One turning vector, and how many ticks it has turned
The counts run from 0 to 270.
  3  -5  17  -4  11  21 -24  14   2  -2  10  -4  -1  -6  39 -10   8  -3 -21 -20  31  -2 -17  -5  -6  17  -8 -19 -16 -34 -14  -1  -4 -13   0  27  -4   4  -8 -18  10   3 -48 -18  -9 -18 -32 -26  -7  19  28 -58  -3  13  13  -7  17  -4 -11  14 -16 -29 -14  29  -7   1  16   9  19  -3 -33  12 -> 81
-15  -4   3   9   7  24 -22   7  -5   1 -12   2  16 -20   5   3  -5   4 -11 -19  43  14 -20  -3 -22  13 -15 -16 -25  -3   2  -3 -25  -5  33  37  -4   4 -16 -17  -1  24 -32  10 -26  -3 -30  -6 -12  17  25 -38   8  -1  11  13  22  -8 -28  17 -10   9 -23  28  21 -16  37  37  11  -2   2   6 -> 54
 -2  -2  14   6  21  14 -23  23 -10  -5  10  -7  10  -6  21  -5 -17  10 -11 -19  32  -3 -24  -2 -27  24 -10 -37 -11 -26 -23  -9 -13 -14  18  16   1  -4 -10 -17   7   3 -26  -6 -21  -3 -40 -17  -5  26  25 -51  14  14  14  -2   5  -7 -15  26  -6  -2 -19  23  -5   0  28  34  12 -12 -27  -2 -> 85
  5 -10  22   1  13   8  -8   3  17  -2   1  10  25 -13  27  -7   0  15 -23 -14  27 -11 -18   5 -12  22  -4 -10 -18 -39 -20   8 -34   5   6  20  -8   2  -6 -16   2  16 -45 -10 -21 -32 -30 -15  -2   4  15 -37  -3  16   5 -10  24 -22  -2  19 -13 -18 -36  20  10  -5  33   7  32  -4 -29   5 -> 186
 10 -11  23  -6  28  31 -17   9   5   0   5 -20  -9 -20   2  -8 -19  10  -8 -32  36  25 -17  -7 -16  27 -14 -17 -18 -28   0  10   6 -10  -1   3   5   5 -17 -22  -8  -8 -49 -10 -10  -5 -15  -4   2  16  34 -64   3  14  15   4  15   0 -16  11  -3  15  -8  21  14  12  30  15  20   0 -25   8 -> 116
  2  -8  14  -6  20  21 -14  21   0 -11  20 -14  -1  -1  14 -10 -13  12  -9 -16  35  19 -18   6 -21  10  -5 -15 -12 -21  -6 -10   0 -24  10  26   2  16  -5 -23  -7  -1 -39  -7 -24  -3 -31 -32 -14  36  38 -63  -9  10  21  -5  10  18 -12   5 -14  -9  -7  19   2   0  22  26  17 -13 -23   6 -> 76
 -5 -14   5   3   2  16 -17  -1  12   3 -12   9  28 -23  16  -3   1   4 -18 -20  34  -1  -9  -7 -16  28 -14  -6 -30 -28  -9   6 -37  15  19  25  -9   2 -17  -4   4  14 -38   1 -21 -25 -26   1  -1  -8  17 -34  -1   5  -5   7  31 -31 -10  23  -8  -3 -30  27  22 -17  35   7  27   7 -16  10 -> 0
 -9 -21  15 -11  10  25 -18   4  -5  -9  18  -3   6 -16  34   1   3  -4  -8 -21  41  -7 -18   5 -17  18 -21  -9 -22 -37 -24  -2 -19   7   1  34  -2   7   6 -15   8  26 -45 -10 -16 -13 -26 -27  -6  14  21 -34  -9  14   7  -2  13   2 -13  33  -5 -22 -25  10   4  -5  27  19  21  -9 -19   9 -> 31
 16  -9  20  -6  23  31 -15  11  10   1   2 -20  -9 -18   5 -11 -11   9 -13 -28  32  31 -16  -9 -11  20 -10 -12 -19 -29   5  13   6 -11  -2   6   3   7 -20 -21  -6 -10 -55  -9  -6  -8 -18  -6  -2   8  32 -64  -1   9  15   1  20  -1 -12   4  -6   5  -4  22  14  10  26   4  25   3 -27  11 -> 115
  7   1  16   8  15  25 -11  15  18  11 -14  -6  -4 -19   9  -7   0   6 -24 -18  33  22 -19 -11  -7   8   2 -16 -19 -11  21   4  -8 -21   9  23  -2   5 -21 -26   3   0 -49  -1 -11 -12 -26 -17  -1   9  31 -51  12  11  26  10  24 -19 -21   0 -15  -7 -19  32  19  -1  29  10  21   8 -20  15 -> 251
 -5 -11   8  -8   5  30 -21  17 -12 -10  26 -12  -8  -9  38 -10   3 -17 -11 -23  39   9 -11  -1 -14  19 -13 -19 -17 -28 -13 -13  -2 -10   5  34  -4   7  -5 -15   7   6 -41 -16 -16  -7 -27 -29 -12  23  34 -49  -4  17  13   2  13   8 -16  20  -9 -22  -4  27  -2  -2  18  22  11  -8 -22   7 -> 79
 -1 -25  10  -9   1  16 -10   2   3 -18  16   4  22  -4  23 -16   0  12 -17 -18  31   5 -12   9 -17  20 -13   5 -24 -45 -21   2 -20   9  10  31  -6  15  -6  -2  -4   7 -47  -9 -26 -27 -22 -18 -10  15  23 -46 -32   2 -10 -11  28   9   4  10  -8 -22 -12  16  10 -12  21   9  29 -10 -21   7 -> 177
  0   5  20  12  19  14 -15  11  19  11 -18   0  18 -18   5   0 -10  21 -17 -12  34   6 -27  -2 -11  10  -5 -20 -18 -12   5   5 -28 -15  20  19  -8   0 -14 -26  -1  12 -41   5 -21 -12 -35 -12  -8  11  20 -43  15   2  18   4  23 -20 -18  14 -13   2 -37  23  16  -4  34  25  22   5 -16   6 -> 51
 -4  -9  13  -4   6  24  -9  -3  18   5 -12   5  10 -25  17  -2  12  -2 -20 -21  34  10 -20  -8   0  15 -10  -1 -30 -23   6  11 -25  -2  11  35  -7   4 -13 -18   0  24 -53  -1 -12 -22 -20 -10  -3  -6  19 -32   1   7   8  11  30 -20 -21  19  -8  -7 -27  25  30 -13  40   7  29   8  -9  14 -> 201
-14 -14   0   6   2  14 -12   5  -1 -10   4   8  32 -11  13 -10  -3   5 -12 -16  39   2 -12   9 -25  23 -12 -10 -28 -23 -18  -9 -38   9  32  38  -8   8 -13  -3   0  22 -26   1 -30 -16 -34  -9  -7   8  16 -27  -4   5  -3   3  27 -20 -11  29  -5   2 -25  25  17 -23  39  26  23  -9  -7   2 -> 191
 -2 -15  17 -16   8  31 -17  -4   9  -4   7  -4 -10 -20  28   4   5   0 -17 -22  38  11 -26  -2  -2  11 -21   1 -22 -29   1  12  -3  -4  -6  35  -2  10  -2 -20   0  25 -61  -9  -7 -16 -19 -24  -5  17  27 -42 -18   5   9   3  19  12 -21  10 -16 -21 -18  17  15  -5  25  15  22  -3 -15  15 -> 217
  6 -22  26 -10  28  13 -13  -1  13  -9   6  -9  12 -11   9  -1 -17  32 -10 -26  30   8 -25   5 -16  28 -17  -3 -17 -44 -17  20 -15   7   2   7   0   5  -9 -16  -9   5 -54   1 -15 -20 -20  -5  -4  15  19 -55 -17   1  -2 -12  18   5   0  12  -8  -6 -22   4  14   4  26  15  31  -8 -24   8 -> 171
-10 -26   4 -13   3  27 -18  -2  -4 -17  15   0   7 -15  15  -2  -3   5  -4 -22  44  16 -17   9 -20  15 -28   9 -26 -27 -11   2 -12   5  12  39  -5  18  -4 -10  -5  21 -47   2 -24 -10 -18 -23 -11  21  24 -39 -28  -2  -4   4  21  25 -13  13 -10 -11  -8  14  17 -14  23  28  22 -10  -6   8 -> 23
-12 -13   2   0   2  33  -2   1   5   3   3  -1  11 -23  13  -7   4 -10 -17 -19  48  17 -15   5 -14  12  -7  -5 -34 -15   3  -4 -26  -2  17  35  -5  10  -5 -11   0  28 -37  -5 -20 -19 -22 -14  -3   1  24 -23   7  14  11  11  26 -19 -28  25   4   0 -22  28  32 -16  47  12  26   2  -8   9 -> 199
 -6 -19   9  -8   5  21 -10   0  -1  -9  11   4  20 -16  35  -9   6  -6 -14 -18  38  -9 -14   6 -17  27 -12  -8 -26 -40 -28  -3 -31   9   7  29  -3   6  -2  -8   2  19 -41 -14 -16 -28 -23 -20  -2   3  21 -31  -3  21   0  -3  20 -17  -8  29  -2 -16 -25  21   9 -11  34   8  29  -2 -26   6 -> 184
  4  -8  16  -5  10  16 -23  15   3  -9   7  -2   4   0  20 -10  -5  20 -17 -15  28  14 -20  -1  -8  11  -9  -8 -13 -25   0   6  -2 -13   8  29  -9  10 -11 -17  -1  -3 -49  -2 -20 -11 -30 -24 -18  28  32 -66 -23  -6  12  -7  21  19  -6  -7 -25 -20 -10  23   1  -3   9  22  17 -13 -22  12 -> 74
 11 -14  17  -3  21  12 -20  14   0 -14   7 -12  13  -5   5 -16 -20  28 -10 -24  27  18 -14   2 -21  28 -14 -10 -14 -40 -13   9  -3  -2   9   8  -1   4 -20 -11  -6 -16 -46  -2 -21 -12 -25  -1  -7  23  30 -73 -19  -1   1  -9  21  11   3  -1 -16   0  -3  19   2   4  15  18  22  -9 -26   1 -> 123
 -5  -7  13  -5  15  25 -34  13 -11  -7   5 -10  -2 -16  15   6 -12   8  -4 -28  42  11 -25  -3 -23  19 -32 -16 -16 -18 -11   4  -4  -7  18  28  -1   4  -8 -18   2  17 -41   2 -15   6 -27 -11 -12  32  26 -53  -6  -4   9   8  10  21 -25  15  -8   3 -13  19   5  -4  25  41   6 -11  -7   3 -> 70
-12 -17  -6   4   4  26  -5   0  -2  -5   3   0  24 -17  -4  -8 -11   1  -8 -18  45  24  -8   8 -26  19 -12   1 -36 -16   4  -4 -26   6  28  36  -1  14 -17  -3  -9  16 -34   5 -29 -12 -17  -6  -7   6  25 -32  -4   3   0  10  34 -10 -18  17  -2  12 -14  26  34 -24  41  18  25  -1   2   3 -> 6
  9 -11  12   9   9   4 -18  15   6  -6  -7   3  34  -7  19 -19 -10  16 -17 -20  20  -2  -9   0 -17  35  -5 -16 -18 -41 -20   3 -26   2  17   8  -7  -4 -25  -4   2 -14 -37  -8 -22 -29 -35   0  -6   5  20 -58  -5   7  -2 -11  27 -25   5  15 -11  -2 -19  26   0  -4  20   7  25  -3 -31   6 -> 138
  6 -10  15  -6  26  32 -18  10  -5  -2   9 -23  -8 -20   2  -3 -20   5  -4 -31  37  23 -15  -5 -22  33 -22 -19 -20 -32  -7  10   5  -4   4   2   9   3 -15 -15  -3  -4 -44  -7  -9   0 -20   0   0  14  33 -58   7  14  12   4  12   4 -17  17   3  18  -6  21  11   6  29  21  16  -3 -24   2 -> 117
  9  -3  23  -2  18  19 -22  20   7   0   9  -6   2  -8  33 -10   0   6 -20 -17  25  -2 -23  -5  -9  19  -4 -23 -10 -33 -13   2  -6 -15   2  18  -5   3  -6 -23   8  -2 -48 -15 -13 -16 -35 -25  -9  19  27 -58   1  13  20  -9  15  -9  -5  12 -18 -20 -19  26  -8   4  17  12  19  -5 -37   8 -> 82
 11   5  18  14  17  21 -15  20  10  13 -12  -7   6 -14   7 -14 -10   5 -21 -19  28  14 -14  -6 -11  17   5 -28 -15 -19   7  -1 -14 -18  11  10  -2  -9 -26 -18   2  -9 -37  -8 -16 -15 -32  -9  -2   6  27 -56  19  13  25   3  25 -29 -13  13  -9   5 -23  33   9   2  34  11  23   7 -28   9 -> 99
 -4 -14  -3  -9   6  36 -23  12 -12  -9  12 -14  -6 -14   8  -6  -8  -7  -6 -27  42  29 -10  -5 -22  18 -22 -12 -23 -16   2  -4   6  -9  17  33   0  15 -12  -8  -4   6 -41  -4 -16   2 -22 -17 -12  26  38 -56 -10   1  10  11  21  18 -23   6 -11  -1   7  32  12  -8  18  26  10  -7  -7   7 -> 263
 -1 -10   8  10  14  17   7   9  18  -3   0  -1  22  -6  -5 -19  -8  15 -18  -6  39  23 -16  12 -16   6  12  -9 -27 -13   4  -5 -33 -13  21  28  -4  18 -12 -17 -12  10 -29   0 -31 -24 -24 -23  -2  11  25 -38   1  10  15   0  31 -16 -10  14  -5  -1 -27  21  28 -12  50  11  35  -3 -12   6 -> 196
 -1 -11  -1  -2   5  38 -19   9  -9  -3   8 -14  -6 -13   4 -13  -5 -15 -10 -29  41  37  -5  -7 -12  23 -16 -11 -33 -18  10  -3   6  -2  19  28   0  12 -24  -5  -3   1 -41  -8 -13  -6 -14  -7 -11  13  36 -55  -6   7   2  15  31   4 -21   9  -3  12   8  37  21 -10  24  15  13   1  -7   9 -> 111
